In the data rows, the value 128 means zero.
Here are some numbered points:
[166 105  86 153 105 114 158 189  98 153 194  76  81  76  25 150 134  45  42 129  48  17  75 171 155 126  52 131 123 152 100  38] 0
[142 136  58 112 160 163 184 136 180  95  82 106  93 165  87 108 100 110  69 129  89 104 128 201  87 170 187 104 149 187 152 156] 1
[132 172  80 157 130 128 157 120  82 133  72 117 124 165  67 114 145 150 103 121 165 145  79 145 136 146 122  65 143 169 187 152] 2
[119 103 114  99 145 146 132 123 155 124 111 132  87 115 108 133 144 130 114 124 120 108 129 165 105 129 174 136 139 152 110 133] 3
[134 142 126 130 159 157 151  92 146  84  70 125 155 175 120 151 120 159  75 112 141 126 107 132  95 137 128 115 108 114 119 175] 4
[126 190 144 229 131 129 147  40  77  89  17 161 218 175 145 133 141 218  81  46 195 173  55  89 120 145  72  63  68  76 168 217] 5
[145 156 123 119  98  90  79 153 189 159 147 143 111 158  87  69 115 115 109 126  56 221 192 156  36 137 109 119 138 110 213 204] 6
[ 72 117 225  98 121 135  33  95 173 152  81 191 112 104 231 107 192 210 255 126 238 239 208  83 148  66 242 153 156 119 114 179] 7
[118 128 172 117 142 141 139 110 104  90 136 110 187 138 166 155 100 137 124 121 151 110 119  83 152 117  93 161  94  71  81 145] 8
[144 134  75 114 147 158 168 138 169 105  96 107  99 147  88 115 108 113  77 126  92 109 131 191  99 159 177 111 151 181 147 144] 9
[141 187 152 231 145 137 175  99  23  87  84 109 220 162 107 165 119 182  76  79 208 118  10  71 175 139   7  66  83  53 126 189] 10
[164  38 145  73 100 121 125 177 173 137 233 111  91  77 157 140 110  29 126 155  25  51 181 141 121  97 105 221 114 102  58  31] 11
[125  92 211  76 166 171 128  68 201  52 121 141 199 172 255 161  79 146 139 125 137 155 178  87  77 113 151 195  97  39  81 202] 12
[136 182  94 159 157 160 178 106 122  76  53 124 162 181 111 129  93 155  66 106 148 131  88 150 108 168 133  76 125 133 158 199] 13
[112 192  68 179 103 130 129 144  49 172  78 126 108 131  38  99 175 175 130 131 170 129  58 151 159 144 122  52 152 189 177 139] 14
[126 119 146  85 147 137 107 126 156 113 147 139 136 144 173 145 100 126 132 156 125 136 157 117 114 126 143 152 145 114 108  99] 15
[117 156 159 126  72  77  35 187  62 202 186 156 120 103 100 110 166 131 188 121 106 176 113  94 156  96  23 112 119  80 139 108] 16
[146 230  75 147 116 121 119 102 161 109  62 134 162 233  93  69  63 164  81 136  92 241 118 145  29 173 119  35 153 123 255 255] 17
[126 167 130 162 133 140 146 111 100 107  96 122 153 140 113 138 117 147  98 109 145 127  96 117 137 151 110 106 121 115 127 176] 18
[ 82  91 217 153  46  66  61 149  30 238 206 118 109  24 138 131 246 138 255 161 189 126 123  47 230  56  93 163 125 100  90  90] 19
[146 102 126  56 156 166 150 124 163  88 175 100 106 139 146 162  71  85  90 142  82 108 161 132 106 135 146 172 139 153 103 110] 20
[127 167 134 178 119 127 115 122  80 137  97 134 142 119  95 131 168 169 119 111 167 129  78 121 168 118 104  95 127 121 126 129] 21
[124 153 112 139 180 168 150 105 137  88  44 144 139 170 136 120 119 172 124 108 174 156 116 139  91 151 173  87 139 136 152 205] 22
[119 119 214 164 106 122 117 117  91 125 159 111 173  89 163 174 154 140 157 103 166  89 105  66 176  81  71 169  89  51  62 145] 23
[119 113 111  96 147 126 143 119 134 117 124 134 132 139 137 129  94 102 127 130 113 129 139 139 113 136 147 135 126 136 134 129] 24
[114  97 162 119 127 134 109 117 184 135  87 154 111 131 145  97 167 146 175 127 134 146 140 144 123  87 188 122 126 123 118 149] 25
[160 122  68  88 229 174 176 106 201  34 122 117 119 202 145 136  23  98  51 152 107 137 162 169  58 189 170 120 157 163 153 130] 26
[130 127 181 112 136 125 103 114 123 120 153 137 175 141 170 162 118 145 135 152 152 134 133  75 154 102  90 154 112  70  89 108] 27
[169  77  60  48 169 186 196 156 236  81 146  79  59 147 126 115  34  32  44 154   3  71 175 229  55 183 198 163 170 191 120 140] 28
[139 175 148 199 137 137 153 100  47  93  84 108 198 152  97 170 125 173  73  89 182 115  40  85 155 134  30  90  86  73 123 182] 29
[ 98 109 226 133 114 113 118  73  91 118 127 156 231 130 226 158 120 168 180 102 173 142 119  35 162  84  86 165  60  14  71 173] 30
[ 65 122 221  93 118 138  19  96 172 162  93 189 110  93 227 119 185 215 255 131 226 247 202  76 151  78 239 162 163 116 110 186] 31
[ 90  81 105 113  53  39  54 233 103 255 219 136  49  30  30  62 194  88 250 217 111 172 180 140 223  78 114 134 129 193 151  36] 32
[131 178 149 185 142 154 142 104 111  91  75 117 181 163 117 164 125 176  73  97 163 117  73 112 154 114  80 112  98  88 115 172] 33
[123 124 193 111 113 138  91 108 133 117 144 134 166 129 199 157 141 162 168 143 169 150 145  77 133 101 116 165 123  68 101 143] 34
[ 86  19 255  36 157 152  73  48 255  89 131 182 136  90 255 143 144 164 250 127 149 211 248  78  71  63 249 228 109  61  64 204] 35
[133 174 131 167 128 141 158 117  96 109  79 110 164 161 115 126 123 149  90 100 153 118  90 120 150 138  97  92 104 103 137 187] 36
[135  55 121 107 108 107 130 139 185 173 174 144  81  91 162  95 146  80 167 130  75 109 204 153 115 123 189 172 135 161 125  70] 37
[102  96 130  57 129 143  70 145 198 156 136 155  51 103 179  97 150 136 231 164 144 173 209 149 113 125 255 159 199 184 118 105] 38
[111  80 201 136  87 122  78  77 146 135 155 169 138  45 247 161 164 134 200  81 128 162 197  73 114 105 148 196 103  92 103 131] 39
[159 139 125  74 194 179 166  76 146  11 114 120 187 195 186 187   3 113  28 129 111 148 130 125  71 170 107 153 118  98 115 169] 40
[119  96 137  64 176 181 161  94 255  55  98 121 119 166 192 130  81 110 118 127  93 129 206 157  47 155 236 170 136 136 109 203] 41
[125 106 111 102 136 143 133 128 127 130 124 133 101 122 121 119 130 115 136 151 119 125 124 145 108 126 161 123 142 164 127 124] 42
[118  48 150  55 120 116 107 142 165 177 170 140  71  77 140 103 150  82 192 182 103 114 174 133 127  95 201 177 155 166  87  92] 43
[130 177 118 122 129 143 135 125  98 101 113 103 143 173 105 175  97 149  80 126 148 107 102 116 139 146  92 138 129 123 104 130] 44
[124 138 137 166 109 120 117 110 125 141  91 154 134 120 136 115 163 166 153 102 157 158 127 119 136 120 148 107 115 136 150 148] 45
[ 85 140 161 116 102 119  49 156 141 206 117 151  79  98 141  93 201 179 255 156 204 178 153 111 200  76 225 123 186 165 120  99] 46
[125  90 137  69 181 177 166 105 244  63  99 121 123 170 181 120  83 108 123 129  97 123 204 164  57 145 232 173 141 137 118 191] 47
[139 134 115 117 111 114 135 174  86 151 170 101 112  99  89 127 120 101 120 145 118  89 107 131 182 126  98 131 127 150 113  76] 48
New points follow, each followed by the numbers of its two nearest points above by angle, nearest first.
[126 175 131 197 128 123 121 124  74 128  84 131 138 124  80 133 178 174 106 105 179 120  68 121 169 128  95  84 125 128 131 117] 21 14
[128 209  55 184 113 126 117 166  46 173  95 105  97 152  39 115 156 164 113 139 177 129  45 142 182 152  96  42 174 185 171  91] 14 2
[126  82 114 115 109 110 133 133 169 152 161 139  89  94 153 107 143  88 157 127  85 115 180 142 114 124 170 158 133 158 131  80] 37 43
[129  73 245  60 174 182 131  48 227  16 123 144 214 185 255 173  64 151 143 119 141 160 195  69  62 100 149 223  90  14  63 225] 12 35
[128 112 174 117 149 165 125  76 189  68  71 159 168 166 204 138 117 160 130 108 141 160 144 122  88 105 167 152 101  86 115 190] 12 35
[171 135  84 122 123  74 145 155 159 176 170 131 122 113  80 103 162 140 112 103 139 160 202 180  53 130 169 111 161 190 196 103] 6 37
[132 115 130 113 133 138 132 126 140 125 116 130 118 121 119 132 140 127 126 130 122 119 121 143 117 115 154 133 134 139 118 129] 3 42
[107 146 126 183 105 114 120  89 115 148  74 170 133 124 143 100 186 183 160  86 177 164 131 120 130 134 159  86 121 138 161 154] 45 5
[ 72 131 154 104  99 112  77 150 166 207 149 127  60  74 134 103 181 142 239 173 152 151 175 107 185 112 216 140 164 162 109 118] 46 38
[115 110 191 150 112 111 128 122 102 133 161 114 176 113 141 159 154 138 155 116 153  77 105  65 174  92  70 169  80  47  61 135] 23 30
[166  88 123  50 122  97  96 182 201 142 235 128 107 131 119 115  59  35  96 145   0 146 193 159  43 125  94 163 131 102 157  91] 11 20
[107  99 118  43 149 149 105 144 238 130 114 156  68 137 182  81 134 129 208 180 137 173 218 171  91 134 255 145 186 187 135 117] 38 43
[ 88 126 149 110 103 117  95 144 139 183 147 123  86  93 136 100 161 135 206 154 146 135 154 116 166 116 191 142 157 145 104 123] 46 38
[131 134 103 114 115 111 134 161 101 150 181 110 103  96  90 136 119 100 114 152 117 101 117 133 180 144 113 133 128 156 107  65] 48 0
[137 135 106 162 101 127 133 142  94 148 107 124 102 103  71 121 170 131 110 121 129 103  80 156 151 108 111  93 133 154 139  96] 14 21
[182 139   0 157 138 107 200 193  93 127 194  89  90 117  44 131  59  40   7 133  40  45 102 193 143 200  77  98 150 215 170  19] 0 48
[ 83 141 161 112  97 116  44 151 138 199 126 164  75  88 148 100 204 186 255 163 215 182 161 105 190  96 225 127 174 161 112  91] 46 31
[136 176 128 129 117 145 122 124 107 111 124  99 141 142 110 176 105 147  95 122 138 121 105 119 147 125 105 133 131 133 107 134] 44 33
[143 127 131 116 144 154 126 122 132  97 135 116 134 145 155 152 105 129 117 129 130 128 130 120 119 136 111 144 133 117 121 134] 40 12
[147 102 110  77 164 157 152 132 152  85 169 100 101 136 138 168  77  83  93 135  94  92 151 141  95 148 140 176 152 140 105 102] 20 28
[128  93 114  81 131 146 124 127 131 149 116 134  82 109 120 119 132 106 135 153 112 128 121 149  98 120 170 137 159 177 127 141] 42 3
[153 217  36 224 135 150 177 120  88 103  15 118 114 165   4 119 150 180  28 103 159 121  15 197 129 163 104   1 132 194 189 159] 2 14
[114  73 124  70 132 128 117 151 147 152 162 136  87  99 138 111 134  91 184 162 106 104 175 134 124 104 191 163 153 159 100  86] 43 37
[177 131  80 121 125  72 146 150 162 189 167 129 124 126  80  95 164 138 115 109 143 162 198 193  29 135 166 119 179 189 203 107] 6 9
[107 148 132 191 104 111 112  94 120 147  62 171 138 133 152  98 183 183 170  88 177 172 128 111 135 126 157  88 112 133 165 153] 45 5
[115 111 114 109 140 136 140 111 151 120 129 145 103 115 126 118 129 124 134 167 124 146 138 138 121 137 172 111 129 174 131 129] 42 38
[107 134 161 152  75 116  76 139  83 199 133 153 128  92 147 112 179 139 178 137 142 136 106  95 179  96 108 133 116 109  99 107] 19 16
[107  97 191 140  98 109  85 117 124 173 126 149 134  94 139 127 199 159 190 126 153 129 122  94 158  74 116 142 109  83  89 125] 19 23
[117 100 169 135 123 135 114 120 154 128 106 131 132 114 129 135 160 138 143 108 132 107 117 121 127  90 125 146 112  89  97 147] 23 30
[133  82 136  94 109 121 129 151 125 150 191 120 114  89 132 138 135  94 140 153  96  77 149 126 134 109 110 175 131 134 103  89] 11 43
[119 187 106 135 135 143 143 131  98  97 108 101 148 173 107 152 110 148  83 126 150 104  99 109 143 143 101 132 133 115 109 125] 44 33
[176  91  59  65 170 186 193 152 231  77 134  89  68 144 120 129  52  43  55 151  27  86 172 222  50 178 194 155 167 186 134 130] 28 9
[160 165  73 183 168 130 184 141  68 106 106  89 132 158  43 129 105 130  59 114 146 109  56 142 147 169  74  57 134 156 181 133] 2 13
[128 164 124 128 131 141 134 130 107 112 115 103 151 164 112 155 107 140  98 131 137 110 101 118 141 130 103 131 132 120 116 133] 44 33
[136 130 110 160 110 121 129 143 103 149 113 119 106 105  79 122 165 134 114 127 124 106  87 153 149 119 105  96 131 149 135 109] 14 21
[128 149 105 110  80  71  59 182 168 190 173 134  78 117  83  75 140  93 146 135  45 200 208 147  55 140  98 130 160 132 211 172] 6 32
[127 112 170 111 159 167 125  71 197  59  68 164 172 174 218 139 117 172 133 105 140 163 158 115  79 107 177 152 100  73 104 201] 12 35
[127 101 191 155  95 114 125 124 107 155 174  94 137 102 117 128 170 125 151 118 114 104 127  72 144 100  72 161 101  79 107 162] 23 19
[117 104  97  72 163 128 156 103 163 104 128 149 140 139 152 125  61 111 124 144  94 163 158 140 117 145 186 124 108 149 138 127] 24 26
[131 121 164 121 140 139 147 116 119 104 132 117 170 147 154 141 109 133 122 126 143 114 122  98 143 117 104 147 106  90  99 143] 8 30
[ 91 176  94 137 150 168 139 107 165 129  18 143  78 167  95  73 160 175 149 112 161 181 132 187  99 167 237  74 175 206 176 220] 22 1
[119 188  79 148 144 147 139 113  85 115  58 127 127 162  80 135 127 166  85 115 159 153  71 145 114 153 130  66 151 165 165 158] 2 13
[ 97  74 147  49 139 138  96 121 231 139 123 141  59  83 157 121 156 126 211 146 117 164 213 164 100 113 255 159 157 179 114 130] 38 43
[152  84  85 106 152 139 168 125 166  95 144 119 117 138 140 125  89  79  80 122  63  95 154 166  72 159 133 146 127 150 133 100] 28 20
[137  96 109 101 126 138 133 148 179 132 119 137  95 125 129 116 118  98 100 126  85 109 152 168 104 131 163 143 127 149 113 112] 28 3
[ 97 187  88 133 145 173 131 121 173 114   9 152  69 148  87  83 164 189 154 104 178 190 138 189 100 166 255  64 176 219 182 224] 22 2
[166 120 125 124 170 144 167 123 121  61 179 100 163 144 153 174  47  80  41 142  97  76 114 112 108 155  58 150 127  97 106  96] 40 20
[122 156 100 143 153 131 186  95 104  93  70 154 191 186 160 111  93 141  93 117 153 126 107 121 108 157 139  94 100 108 146 147] 13 4
[ 84  79 221 145  55  55  72 156  44 247 209 121 125  55 127 104 240 135 255 171 195 109 121  39 238  47 103 164 119  84  82  80] 19 16
[115  49 146  73  87 118 130 148 131 161 234 111  98  60 133 135 143  74 157 177  61  62 162 128 165 102  94 199 120 155  91  81] 11 43
[127 136 107 163 113 123 128 139 106 151 119 130 105 104  86 121 163 126 121 123 130 105  92 146 149 121 115  99 138 144 129  96] 14 21
[170  65 145 122 100 121 128 143 138 126 199 116 114  74 146 161 133  75 106 133  63  68 141 126 138 101  74 184 102 106  82  53] 11 0
